The rows of X fall into 4 groups, and each row is roughly a mix of its group's hidden directions.
X (125 x 10):
[[ 11 -26   3  14   7   5  -7  -6 -13   3]
 [  1 -11  -9  13 -11 -12  14 -19  -7 -11]
 [  2   8  -7  21  -5  15  -8   3   6 -20]
 [ -5   3  -1 -26   7 -15   0 -12 -13   5]
 [  5  -8  -4   5   6 -24  -6  -9 -12  18]
 [  2   7   8   8 -22   7  -1  20  10 -11]
 [  6  -3  -4 -14  13 -19   2 -20  -9   8]
 [  4  18  10  -5   1 -22  -4 -18  -5   6]
 [  7 -27 -10   0   7   1  -4   7   8  17]
 [  7 -18 -23  -1   7   2  -5  13 -12   5]
 [ 19  19   3  17 -14  -3  -3   7  -5   0]
 [  2  11  18   1  -4 -15  -2 -23  -9   3]
 [  2  -3   5   8  21  10  -7  23  -9   7]
 [ -9  20   7   7   7  -3 -13  20   8  -9]
 [ 15 -10 -21 -19  -2  -7  -1   9  -5   3]
 [-16  11  23   3   3  -7   4 -18  -4  -1]
 [ -2  11   7   5 -10  22  -2  13   9 -18]
 [  2 -10   0  -8   6 -10  -1 -26  -8  16]
 [ -1   2  -5 -27   0   7  -1  22   4  -7]
 [  1  20  13   1 -14 -14  -1  -9  16   2]
 [  1 -10  -3  13  15   8 -13  22   9   2]
 [  9  15  -9  19   3  15   4   2   5 -18]
 [  5   3  -5  14   2  11 -19  20  11  -6]
 [  6   3  -2  -5 -12 -29 -10   0 -12   4]
 [ 15 -14  -3  19   0  -5   3  -4 -20   7]
 [  8 -11   9  20 -11  -1  -4 -10 -14  16]
 [  4 -12  -8 -21   7  20  -3  10 -11   1]
 [ -3 -15  -6 -24  17  -9   9   1  -2   8]
 [  6  16   3  17 -20   8  -7  -1  -2 -15]
 [ -8   9  13  26  -3   4  -3 -14 -10  -4]
 [  5   2   8  -6  -2 -15 -24  -2  -5  19]
 [ -5  10   2   0   0  -6 -31   2  14   0]
 [ -4  -6   2  -6  -8  25  14 -14  -6 -12]
 [  9   6   2  18  -7  10 -19  13   3 -15]
 [ -6  13  12   1 -16  10   0 -20 -10 -12]
 [  8  -2  -2  -2  11 -24 -13  12   1  16]
 [ -8  11  13  -9 -12   8   6 -16 -13 -15]
 [ -2 -11 -14  -7  13  -7  -7  21   6  16]
 [  0  18   2  13  10  -3 -18  20   7   0]
 [ 21   3 -17  16  -4 -14  -7  -3  -6   6]
 [ -3  12  -4   4  -9  -2  -5  26  17 -10]
 [  1   8  14   3  -9  27   1  -3   7 -13]
 [ -2  -6  10 -18   6  21  14  -3   7 -12]
 [  1  -2  16  -3   2  27  -7  -1  15   9]
 [-16  19   8   0  -9  10   4  -1   4 -21]
 [  6   3 -15  16  10   1  -1 -24  -7  -8]
 [-10  -5  -2  -6 -12   2  27  -4  11 -12]
 [  6  10   9  -1  12 -18 -19  11  -9   8]
 [ 10 -11 -11   8  20   7  -2  21   6   5]
 [  1  15   5   5   3 -20 -21  10   3  10]
 [  6 -10 -27   0   6   0   4  19   5   6]
 [  9  -6 -13  -8   1 -25  -2  -7  -7  16]
 [ -8  -4   5  -8  11  23 -13  10 -12  10]
 [ -5  15   5  -3 -18 -16 -13 -12   5  11]
 [ -7   0 -10   4  11  10  12  21  15 -11]
 [ 11   8 -14  -1  -3   9  25  10   9  -7]
 [ -3  -1  -6   5 -13 -14  -6 -23 -11  14]
 [ -2  14   6   4  -7  17 -12   9  17 -16]
 [ 11  -4 -12  12  -8  22  -3  13   1 -15]
 [ -3 -23   5 -18   6  11 -12   5   1  10]
 [  2  12  -4   8  -4  11   7  18  11 -21]
 [ -5 -14 -14 -14   9 -16   9  -4  -7  16]
 [ -7  10  18 -18  -1  13   7   3  18  -7]
 [ -2   5  -2   7   1  15  -6  22  21  -8]
 [  4  -9   8   2  21  23  12  -5   6   1]
 [ 17  -3 -14  24  -4   4  -5  12   4   0]
 [ 12   4 -15   7  -3  17  -1  19   5 -14]
 [  2  -1  -3 -13   5 -21  -8  -8 -10  22]
 [  3  -7 -15   3   6 -23  -7   6   0  19]
 [  0  15  -7 -17  -4 -18 -15   9   5 -11]
 [-15  18  16  -8 -14  -6 -10  -8  -2  -7]
 [ 13   8  -4  10  -2  -6 -20 -20  -8   7]
 [ -1  19   4   2  -1 -19 -20   8   5  11]
 [ -2 -12   2 -17  11 -12  -1 -18  -7  16]
 [-10  11  10  -8   0  20 -11  20   7   0]
 [ 11  -4  -9   3  -9 -15  -3 -22 -17   5]
 [  6   9  -9   3 -17   4   1  13  -2 -26]
 [  5   8   8  11 -25  -1  -7  19   1  -4]
 [  8  10  -2  -9 -14 -21 -12 -15  -5  10]
 [ 10 -12  -8  22   7   3  -5  20  -1   6]
 [  0   8 -13   1  -7 -16 -16  15 -16   1]
 [  9 -10  -8 -14   3 -22  13  -7  -6  12]
 [ -2  -3  19  -7 -16  15   5  12  16   4]
 [  3  -4  -9  -9  20 -14  -2 -20 -11   6]
 [ -5  15   7 -13  15 -21  -1   3   7  12]
 [  7 -25 -10 -11   2 -10   8  -5   2  15]
 [ -3 -23  -8  15  -1  14  11  13   5   3]
 [ -5  -7   2  -4 -12 -10   8 -28 -10   5]
 [  6 -23 -12   8  13  17  -1   1  -9   9]
 [-23  -6  18 -16   0   2   1 -13  -1   0]
 [ -4  -5   6 -13   6  29   1  12   6  -5]
 [ 18   4   9   1 -21 -10  15   0   4 -11]
 [ 21   3   3   7  18  14   0 -16   4  -5]
 [  2   1   9   0  -6 -16   0 -26 -15   6]
 [ -4  -1   8   4  -1  26   8  -6  -9 -20]
 [  4  -8  -8  -8 -10  -3  11 -22 -20  -1]
 [  4  15 -13  20 -10  -5  10   8  -6 -15]
 [ 11 -13   1  13   2  25   1 -14   0   5]
 [-13  -2 -14 -11  13 -14  21   1  -6  -4]
 [  1   9 -13 -13   7 -19  18   3  -1 -14]
 [ -9   3   6   2  -8  16  15 -11  -6 -22]
 [-10  16  -1  21  -5  -9   6   3   8 -17]
 [ -4  12  14 -11 -10  -6   3 -26  -6  -4]
 [-24  -8 -13   8   3  13  12   1   4 -11]
 [  1 -20  -2  -9  18  11   1  -3   4  19]
 [  3   3 -19 -15  -9  18   5   5   3 -17]
 [  5 -18 -18 -10  12 -14   3   2 -10  10]
 [ -4  -7  -6   1   2  -2  31 -16  -2  -3]
 [  5  -3  -7 -15   1 -27  10  -4  12   6]
 [ -9  -5   4 -21  13  15  -1  17   5   5]
 [ -3  -5   4 -14 -11  20  11 -19  -8  -6]
 [ 13 -21  -7   5   6  20   9 -12  -2   0]
 [ -2   6   9   3  16 -21 -16   6   4  15]
 [ -2  13   0 -11 -20 -20 -10  13  -1   3]
 [  1   7  11   5 -24  15  -4  10  15  -4]
 [ -6  -1   5   8  -4  21  13  -7  -6 -22]
 [-13  11  -3  -2   6 -11  16  15   9 -18]
 [-11   1  13 -14 -10  11  13 -18  -5 -11]
 [ 11  15   0  12   4   8  -9  24   0 -11]
 [ 14  -8   2  10  21  10 -10  13 -12   1]
 [-10  -9  -7  -6  16  -8  10  17  12  15]
 [ -1  -4 -15   8  26  -7  -3  -6 -17   0]
 [ -1 -12  -4 -27   0  13  -2   2   8  15]
 [ 17 -21  -8  -3  15   0   2   4  -8  14]
 [ -9  -6 -13 -13  15 -11   1  15  11  14]]

Each list below has one row that fits no group; the rest each fit one group, if only roughly. Name that row.
- J580: [  7 -13  -2  -4   6   9  -5 -16 -21  16]
- J695: [  7 -18 -17  18   7   6   9   9  10  -1]
- J651: [ 11  -2   8 -15  -5   2   9 -28  -6   1]
- J756: [-9 -7 -8  4 10 11 -2 29  7 -4]
- J691: [  5  14  -3   5   9 -12 -22  13  11   7]
- J74: [  2  13  -3   9   6   2 -15  22  18  -4]
- J983: [ 12 -10 -13   3 -19  18   3  11   7  -6]
- J261: [  0 -19  -1  -8  17  -5  11 -18  -8  10]
- J438: [ -6  17  17   2 -11   7   6   0  14 -18]
- J866: [ 16  -5 -20  11 -12  -1  -1  15  12  -7]
- J76: [ 0  1 -9 -8 14 -5 -3 24 16 11]
- J431: [  8 -14  -8 -22   8  17  10   2  -1  10]
  J983
- J2: [ -1  17  11   4   6  20  -2   4 -11 -18]
- J976: [ -6  13  16   1  -6 -16   7 -23  -3  -1]
- J661: [ -5 -20   5   4 -12   5   0 -22 -15  -2]
- J826: [  0 -17 -19  -2  14  -2  -3  19   0   9]
- J681: [  6 -13 -17   7   7  16  20   5   7  -2]
- J344: [  1   8 -14 -12  14  -9   0  20  13   9]
- J620: [  8 -15 -13 -13  12   4   3  13   9  17]
- J255: [ -5  12   9  -8  10   2 -20  22   3   1]
- J547: [  7  -8 -19  23  15  -2   6   4   3   5]
- J9: [-15 -10  -3 -15  19   0  11  14   5   8]
- J687: [  9 -10 -21  -2   8 -17   0   5  -8  16]
- J654: [  4 -20 -18   5   6 -13  -2   2  -9  16]
  J547
- J745: [ -8   2  17 -21  -8   4  -5 -17 -13   0]
- J68: [-18  -1  -5 -14 -11  -9  24  -2   0  -2]
- J922: [  2   1   1  12  -6 -30 -11  -5   0  10]
- J326: [ 15   8   1  16   1  13   1  15   4 -20]
- J406: [  7 -11 -10  18   3  -1  14 -21  -4  -9]
- J694: [ 12  -7   1   7  -5  25  -1 -15 -14  -4]
- J96: [  9  -8  -2   2   4  28  13  -8 -11  -7]
- J556: [ -2   5  -7   9  -1 -25 -11  -4 -18  10]
- J327: [  5 -14  -3   5  15  -6  -7  15   8  22]
- J387: [ 11  10   4  -3 -16  22  -1  -7  -8 -15]
- J409: [ 11  -2  -2   6 -10 -14   7 -24 -16   5]
- J38: [ -5  14  23   0  -7  17   2 -12   5  -9]
  J327
- J652: [  7  15   2  22   0 -19 -13  -1  -4   2]
- J487: [-17  -3  -5 -26   5 -16   6   2   1   3]
- J666: [  3  -2  -8   0  19 -14 -16  18  -3  10]
- J598: [ 20 -14 -18   0  -2 -10   0 -10   0  14]
- J208: [ -6 -14  -1 -17  -6  -3  24 -12  -1  -6]
- J176: [  2  -4   8  -1  -8  -5  14 -26 -16   0]
- J685: [ 10  -9 -16  26  -3   4   4   5   4 -12]
- J158: [ 15  -5  -4  -7  16 -11 -10  11  -4  20]
- J489: [  8 -10 -20   7 -19 -12  -1 -11  -9  -1]
- J458: [  8 -22 -15  16   7  14   1   3   2   6]
- J821: [ -4 -16   8   7  -3  -9   9 -21 -13  12]
  J489
- J662: [ -1  15  10  -4   5 -22 -15 -11   2  10]
- J614: [-1 -8  8 15  0 25 -2 17  4 -6]
- J710: [ -5  -6 -11  -9  15  -6  19 -18  -8   7]
- J787: [  4   3   1 -23  -4 -25   2  -9  -4   7]
- J420: [ 15  10  -3  19  -5  11 -10  14  11  -8]
- J574: [-10   2   5  -9   3  16  10  16  11 -19]
- J836: [  4  15   0 -13 -16 -15 -10  -4 -19   0]
- J670: [ 11   4   3  14  -5 -27  -2  -7   4  14]
- J301: [  1   7 -16   1  -3 -25  -5 -13 -14   0]
- J230: [-12  24  15   9 -12   0  -5   6   5 -10]
  J670
- J132: [ -9 -19   8 -16   8  -2  19  -4  -1  10]
- J294: [ -2 -15  -4 -19  18   4  -1   4  -2  20]
- J144: [ -6  -9  -9  -3  10 -23  -5   2   3  21]
- J218: [ 16  -4  -2  -1   2 -13 -15  -5 -10  23]
- J913: [-11  17   6 -24  11  -5  -7   6  10  -1]
- J452: [-10  -6  15  -5  -5  -8   6 -25 -14   3]
- J23: [  0 -18   5  -1  18  20   8  -2  12  -7]
- J797: [ 17 -12 -14   1 -10  17  13 -10  -5  -4]
- J207: [ -2  -5  -6  -4  15   7  24  -9  10 -14]
- J753: [-7 -8  9 11  0 25  7 16  8 -2]
  J797
- J81: [  5 -10  -4  10 -17  16  17 -11  -6  -9]
- J589: [-15  -4  -2 -15  14  10   8  20  12  -1]
- J350: [ -6  -4  13 -24   8  15   6 -12  -7   3]
- J990: [  7  15   8  -3 -11  -2  -6  27   6  -7]
- J467: [ -3  23  13  -2   8  -8 -11  10  16  -1]
- J449: [  1   4  -2  12  -4  13  19  10   7 -22]
- J958: [  4   4  -5  -2  -7  24  -6  22   5 -11]
- J919: [-16  19  12  -4 -12   8 -16   1   6  -7]
- J248: [ -4  -3   3 -26   0  18   8 -13  -2  -8]
- J981: [-15 -11   4 -19  -2  12  17  -9  -6  -5]
- J57: [  9  -3  -7  18  16   2  -5 -16 -16   7]
- J947: [ -5  -4  -2 -17  21 -15  -6   7 -10  12]
- J54: [ -1   1  -5 -15  -2 -21  -4 -23  -7   8]
  J248
- J136: [  2  22  20   4  -2  11  -2   5   8 -14]
- J955: [  1  18  -1 -15  -9   0 -22   9  12  -1]
- J358: [ -1   4  18   4 -13  15  15 -14  -5 -13]
- J596: [  1 -22   0 -17   9  20  -2   4  -2   8]
- J966: [ -4  11  18  -2 -12  -2 -11 -19 -16  -4]
- J932: [-16  -1   4   3  14   5  -3  22  16   8]
- J915: [  0  15  -1  24 -14  -4  -6  -2  -9 -15]
- J936: [ 12 -17 -19  18   3   4  -3  12  -6   5]
- J274: [ -3 -15   3  20   1  21   9 -11   4  -5]
- J170: [-12   3 -14 -11  16 -12   1  20  -2  -4]
- J19: [  8 -10  -9  -7 -24  -5  -1 -14 -17   2]
  J19
- J18: [ -2   9   9 -16  -4  -1  17 -21 -12  -6]
- J159: [ -4 -12  -2  17  10  18  20  -5  -1  -4]
- J879: [ 13   5   2  12 -12   6 -10 -19 -18   3]
- J603: [  5   2  12   4  -9  26  10 -11  -7 -11]
- J447: [  1   0  12 -14   1   6  10 -26 -13  -6]
- J364: [ -4   9  14 -23   0  -3  -3 -15 -15   6]
- J337: [-10  20  18 -13   0  -9  -9 -11   7  -2]
- J667: [ -1  16   2   1  11  -8 -16  16  19   5]
- J527: [  7  18   1   4   4  17 -16  15   9  -7]
- J70: [ -5  -2 -12  -8   9 -21  -5  21   3  10]
- J982: [-10   4   4 -25   2 -22   9  -2  -3  -1]
- J78: [ -3  18  -4 -16   0 -21  -9 -11   8   6]
- J428: [  3 -12 -20   5   6 -18   4   5   3  19]
- J856: [ -3  -6   4  -8   9 -13  -1 -19 -19  14]
- J88: [  4 -23 -22   0  -1  -6   3  -4 -13   9]
  J603
- J728: [  1  19   2  -7 -17  -3  -5  -5 -18 -16]
- J562: [ 11   5  -1   5  -9 -19  -9 -17  -3  18]
- J293: [-10   3  -1 -18  12  12  11  18  12  -3]
- J551: [ -1  -9  -7   1 -13 -17   0 -25  -6   8]
- J474: [  6  12  -3  26   1 -13 -12   9   8   2]
- J174: [ -4   0  13 -14  -1  10   3  22  17  -8]
- J273: [  7  14  -7  18  -1 -19 -12   5   7  11]
- J148: [ 14 -13 -23   9   4  -7   0   8 -10   9]
- J192: [ -4 -11   0  -9  -9  17  19  11   6 -15]
- J465: [-12   5   5 -21  -8  19  11  -7   1 -10]
  J192
- J254: [ -1  14  -1  26   8  -6  -2  14   6 -12]
- J563: [  2  -9   0 -14  -3   8  19 -22  -2  10]
- J552: [ -8 -11   6   9  12  28   2   7   4  -2]
- J251: [  7   2 -13   9  15  -4  -3  23  14   8]
- J860: [ 17 -22  -6   2   4   6  -2  -9  -8  18]
- J119: [  9 -21 -18  -3   5  -2  13   1   7  16]
- J404: [ -8   6  22   1   3  18   8 -17   3  -7]
- J847: [  5  -5   3 -18  15 -15  -5  -6  -8  19]
- J56: [  7  -5   8  15  -9 -12 -18 -15 -11   9]
- J849: [  6  -9  -4  18  -3 -25  -8  -6   0  10]
- J700: [ 11  15  -4   6   7   0 -17  21  11  -3]
  J563
- J571: [ 12 -20 -10  -7   8  20  12   3  -2   4]
- J624: [ 16  -9  -3   4  -4  25   5 -14  -5  -9]
- J803: [  2  24   8   6 -11  -1  -6   9   7 -18]
- J17: [  2 -14 -14   5  10  17  19   9   6  -9]
- J697: [ -4  14  15  -9  -1 -19 -11 -17  -1   6]
- J616: [ -6  -6  -7 -20  11 -24   9   3  -3   3]
- J868: [  2 -21  14   6  16  16   2  -4   0  12]
- J435: [ -9  -6   1   6  -7  15  17  17   8 -16]
- J407: [ 12 -15   3  10   8  -4  -2 -21 -16  11]
- J828: [ -4  16   0  -2   9  22   0  18   7 -11]
- J107: [ 12  14  -9   2  11 -12 -19  15   5   5]
- J992: [ 12  11   2   2 -22   3   7 -12   0 -19]
  J803
- J740: [ -8  21  18 -13   5  -8 -11  -6   7  -1]
- J525: [ 12   0  -5  17   8  -1 -20  21   0   2]
- J318: [-10   6  20  15 -17   8  -9 -11  -3   1]
- J834: [  9   0   6  13 -18   1   4 -24  -9  -5]
- J459: [-17  -1   7 -16  -7  22   4   4   6 -13]
- J475: [ -5 -15  -4 -10  -5  -9   6 -20 -19   8]
- J796: [ -1  12  -7  13  -6   4 -10  19   4 -21]
- J540: [  3 -16 -11   3  11  18  -8  16   3  12]
- J243: [ -9  20  -2   1  -1 -11 -12  17  17   0]
- J599: [  6 -17 -25   9   3  -1   1  17  -2  -1]
- J238: [ -1   5  13   1 -14   0  15 -25  -7  -5]
- J412: [-12   3   0 -15  11   7  -1  23  14  -8]
- J751: [ -2 -16  -2  -7  15 -15  14 -18  -8   5]
  J318
- J353: [ 13  15  -1  17   0 -11 -18   4  -2  13]
- J886: [  8 -15 -10  -6  -3  17  21 -12  -4   0]
- J360: [-14  13  26  -2   1  10   0  -9   8   6]
- J115: [ -8  -4   8  -3 -16   9  15 -22 -10  -1]
- J215: [  5  16  15   2 -19   7  -1 -17  -3 -10]
- J202: [-14  -7   7 -12 -12  14  15 -15  -2  -9]
- J220: [ -2  -8  -4 -20  -5 -17  -6   1   9  20]
- J748: [ -2   4  -4  -8  -2  13   2  25  12 -16]
- J59: [-12   2  16 -13   1 -13   4 -21  -8   8]
- J469: [ -5   6   2  -1  17  -4 -11  24  14   6]
  J115
